Small tables with named rows and columns. After each table, cells are looked up by row and column.

ziviv
|  | kinog | nol | numudug |
|---|---|---|---|
| bimor | 107 | 80 | 179 |
| mumi | 124 | 31 | 128 |
| pez | 129 | 249 | 121 |
| nidezur | 115 | 50 | 86 |
| lukav | 124 | 109 | 94 |
| favaru | 120 | 97 | 119 |

What is the nol of pez in ziviv? 249
What is the nol of lukav in ziviv? 109
What is the kinog of nidezur in ziviv? 115
What is the numudug of mumi in ziviv? 128
What is the kinog of lukav in ziviv? 124
What is the kinog of bimor in ziviv? 107
What is the nol of favaru in ziviv? 97
What is the kinog of mumi in ziviv? 124
What is the nol of nidezur in ziviv? 50
What is the nol of bimor in ziviv? 80
What is the kinog of favaru in ziviv? 120
What is the numudug of pez in ziviv? 121
What is the kinog of pez in ziviv? 129
What is the numudug of bimor in ziviv? 179
What is the numudug of favaru in ziviv? 119
Which row has the largest kinog? pez

saro.tsv
	mek	piravid	rim
sed	-3.25	3.08	-6.88
tugak	-2.42	4.52	-8.65
kis	-1.33	3.05	-5.91
fur	-2.06	3.83	-6.96
pivasob	7.25	-6.11	3.42
nuzu	-1.15	2.19	-6.96
rotir	-3.56	3.68	-6.25
mubebag	-9.39	3.60	-2.60
zefeb	5.80	-5.94	2.79
bokap	5.83	-5.88	3.64

piravid of sed: 3.08
mek of bokap: 5.83
piravid of kis: 3.05
mek of mubebag: -9.39
rim of bokap: 3.64
mek of sed: -3.25
rim of kis: -5.91
rim of fur: -6.96
mek of tugak: -2.42
rim of rotir: -6.25
piravid of fur: 3.83
piravid of tugak: 4.52
rim of pivasob: 3.42
mek of rotir: -3.56
rim of nuzu: -6.96
piravid of mubebag: 3.60
piravid of rotir: 3.68
rim of sed: -6.88
mek of nuzu: -1.15

kuf
|  | dipati | rikivug | tokev |
|---|---|---|---|
| balata | 3.18 | 9.30 | 2.38 |
| kizifof | 1.89 | 7.38 | 3.74 |
| goz | 2.99 | 5.75 | 5.28 |
| nipilad | 8.59 | 2.84 | 8.63 |
| pum | 4.04 | 9.78 | 2.23 |
| devomub | 5.36 | 1.93 | 8.75 |
| gatufu | 9.92 | 3.26 | 8.51 |
| fuv | 6.94 | 8.21 | 3.99 |
| povu | 7.01 | 1.20 | 9.69 |

rikivug of nipilad is 2.84
dipati of goz is 2.99
rikivug of goz is 5.75
dipati of kizifof is 1.89
rikivug of kizifof is 7.38
tokev of kizifof is 3.74
tokev of goz is 5.28
tokev of nipilad is 8.63
dipati of gatufu is 9.92
tokev of devomub is 8.75
dipati of pum is 4.04
tokev of gatufu is 8.51
tokev of balata is 2.38
dipati of nipilad is 8.59

togadup =
       vamapef   pof   rovo   kisa  siso  tifub    kup    dof   geso  vemo
dazop    -3967   268  -2066  -2322  1016   2235  -6027   4450   5878  -415
notoz    -3370  1634   5929   2835  3091   3512  -2978   -135  -2504  2615
fil       3131  1632   4751   3505  1506  -1053   4703  -2639  -2653  3328

dazop, geso: 5878
notoz, vemo: 2615
notoz, siso: 3091
fil, kisa: 3505
notoz, kup: -2978
notoz, dof: -135
dazop, siso: 1016
fil, geso: -2653

bani =
fields: luzube, gagigu, riveg, zadus, gov, fepudil
tez: [125, 162, 155, 193, 96, 147]
nus: [158, 117, 167, 160, 82, 132]
fosu: [161, 114, 165, 156, 81, 133]
rar: [183, 79, 96, 120, 196, 117]
sitipi: [48, 191, 212, 173, 129, 115]
nidim: [123, 85, 109, 124, 193, 70]
mupeguf: [175, 96, 155, 116, 111, 135]
pibo: [58, 132, 156, 145, 171, 58]
zil: [95, 212, 223, 179, 110, 180]
tepu: [176, 97, 138, 102, 140, 139]
zus: [54, 136, 164, 144, 167, 60]
tunido: [144, 131, 166, 171, 82, 136]
gobogam: [121, 164, 154, 196, 101, 150]
ril: [159, 115, 167, 154, 83, 131]

zadus of nidim: 124
zadus of tunido: 171
gov of pibo: 171
riveg of pibo: 156
gagigu of sitipi: 191
zadus of zil: 179
gagigu of nus: 117
luzube of tez: 125
gagigu of rar: 79
Which row has the largest luzube? rar

mose:
,vubav,bokur,zeg,temir,gid,gerubup,sis,pas,met,tatetir
rap,8.089,4.395,6.266,5.216,7.023,2.565,9.243,4.894,1.818,8.610
lomolop,7.216,3.991,5.296,4.899,7.578,1.990,8.210,5.805,2.898,8.431
gor,7.483,4.159,5.871,5.203,7.427,2.675,8.888,5.166,2.208,8.377
vam,9.184,8.950,6.918,8.740,2.875,7.532,7.155,2.123,7.846,3.795
gade,7.347,4.066,5.462,5.020,7.324,2.902,8.308,5.371,2.414,8.222
nuzevov,8.840,9.015,7.420,8.954,3.238,7.081,7.817,1.599,7.572,3.678
puf,8.027,4.229,6.029,4.773,7.024,2.414,8.982,5.214,2.181,8.363

nuzevov, zeg => 7.420
gade, sis => 8.308
gor, bokur => 4.159
puf, gid => 7.024
rap, bokur => 4.395
gade, tatetir => 8.222
puf, bokur => 4.229
gade, gid => 7.324
gade, met => 2.414
nuzevov, tatetir => 3.678
Which row has the largest gid? lomolop

mema.csv
,veg,bogoru,vug
vid,-1.1,0.8,-2.1
gezaf,-5.0,-7.0,-3.8
tafo,-4.3,-7.2,-4.2
lub,-5.0,-6.3,-4.0
lesepak,-4.9,-6.6,-3.4
pifi,5.6,2.3,5.2
nidu,-4.0,-6.8,-3.7

bogoru of gezaf = -7.0
bogoru of tafo = -7.2
veg of vid = -1.1
veg of pifi = 5.6
vug of nidu = -3.7
veg of gezaf = -5.0
bogoru of lub = -6.3
vug of vid = -2.1
vug of lub = -4.0
vug of gezaf = -3.8
veg of lub = -5.0
bogoru of vid = 0.8
veg of tafo = -4.3
bogoru of nidu = -6.8
vug of lesepak = -3.4

duporo =
columns: zikofa, rurizi, san, totogi, losof
papeg: [128, 144, 42, 176, 134]
vigefo: [104, 147, 43, 158, 125]
foteri: [116, 141, 52, 173, 135]
fel: [166, 51, 156, 103, 23]
vepo: [111, 146, 44, 165, 131]
tera: [160, 36, 150, 104, 3]
zubuke: [122, 144, 46, 166, 129]
bifot: [47, 192, 67, 95, 212]
vuk: [41, 172, 52, 107, 208]
dok: [110, 55, 177, 53, 67]
dovonid: [87, 69, 164, 12, 92]

What is the rurizi of dovonid in duporo? 69
What is the rurizi of zubuke in duporo? 144
What is the zikofa of vigefo in duporo? 104
What is the rurizi of vigefo in duporo? 147
What is the losof of vuk in duporo? 208
What is the san of bifot in duporo? 67
What is the zikofa of dok in duporo? 110
Row with the largest totogi: papeg

Table tefudob
|  | pavi | salib | lonili | zok | dofoti | pefo | nifo | rivova |
|---|---|---|---|---|---|---|---|---|
| gananuv | 44 | 40 | 47 | 57 | 67 | 41 | 71 | 64 |
| vituk | 9 | 32 | 21 | 35 | 83 | 44 | 58 | 97 |
| tosabop | 90 | 74 | 82 | 81 | 33 | 75 | 55 | 26 |

tosabop, salib => 74
tosabop, pefo => 75
tosabop, rivova => 26
gananuv, zok => 57
vituk, pefo => 44
vituk, rivova => 97
vituk, dofoti => 83
gananuv, nifo => 71
gananuv, pefo => 41
tosabop, pavi => 90
vituk, salib => 32
gananuv, rivova => 64
gananuv, pavi => 44
vituk, nifo => 58
tosabop, nifo => 55
vituk, lonili => 21
vituk, pavi => 9
tosabop, lonili => 82
gananuv, lonili => 47

Table bemo
|  | miteve | nokab | ronizok | bekol | seda |
|---|---|---|---|---|---|
| tozi | 90 | 10 | 32 | 117 | 170 |
| vuzi | 106 | 10 | 86 | 125 | 136 |
| mulo | 85 | 10 | 102 | 70 | 194 |
| zelep | 96 | 10 | 78 | 86 | 145 |
| noki | 82 | 10 | 57 | 84 | 150 |
| mon | 100 | 10 | 63 | 132 | 105 |
| vam | 102 | 10 | 70 | 148 | 82 |
| sunu | 100 | 10 | 75 | 116 | 153 |
| nev | 104 | 10 | 48 | 123 | 146 |
| papilep | 82 | 10 | 54 | 94 | 162 |
| mugug | 87 | 10 | 33 | 116 | 165 |
| zoruma | 82 | 10 | 61 | 89 | 149 |

mon, miteve: 100
zelep, bekol: 86
mugug, seda: 165
papilep, miteve: 82
zoruma, seda: 149
papilep, ronizok: 54
noki, miteve: 82
mulo, nokab: 10

fevemo =
cols = rolev, tekogik, mazo, fifamas, dil, gupu, gek, gige, gub, lat
pez: [163, 119, 127, 96, 132, 134, 207, 184, 78, 163]
sela: [120, 73, 149, 75, 181, 109, 172, 109, 200, 93]
tezipu: [86, 35, 107, 137, 17, 100, 44, 248, 34, 115]
kobot: [181, 150, 133, 233, 89, 83, 209, 91, 238, 141]

What is the dil of pez in fevemo?
132
What is the rolev of kobot in fevemo?
181
What is the gek of pez in fevemo?
207
What is the fifamas of pez in fevemo?
96
What is the tekogik of sela in fevemo?
73
What is the gige of sela in fevemo?
109
What is the lat of sela in fevemo?
93

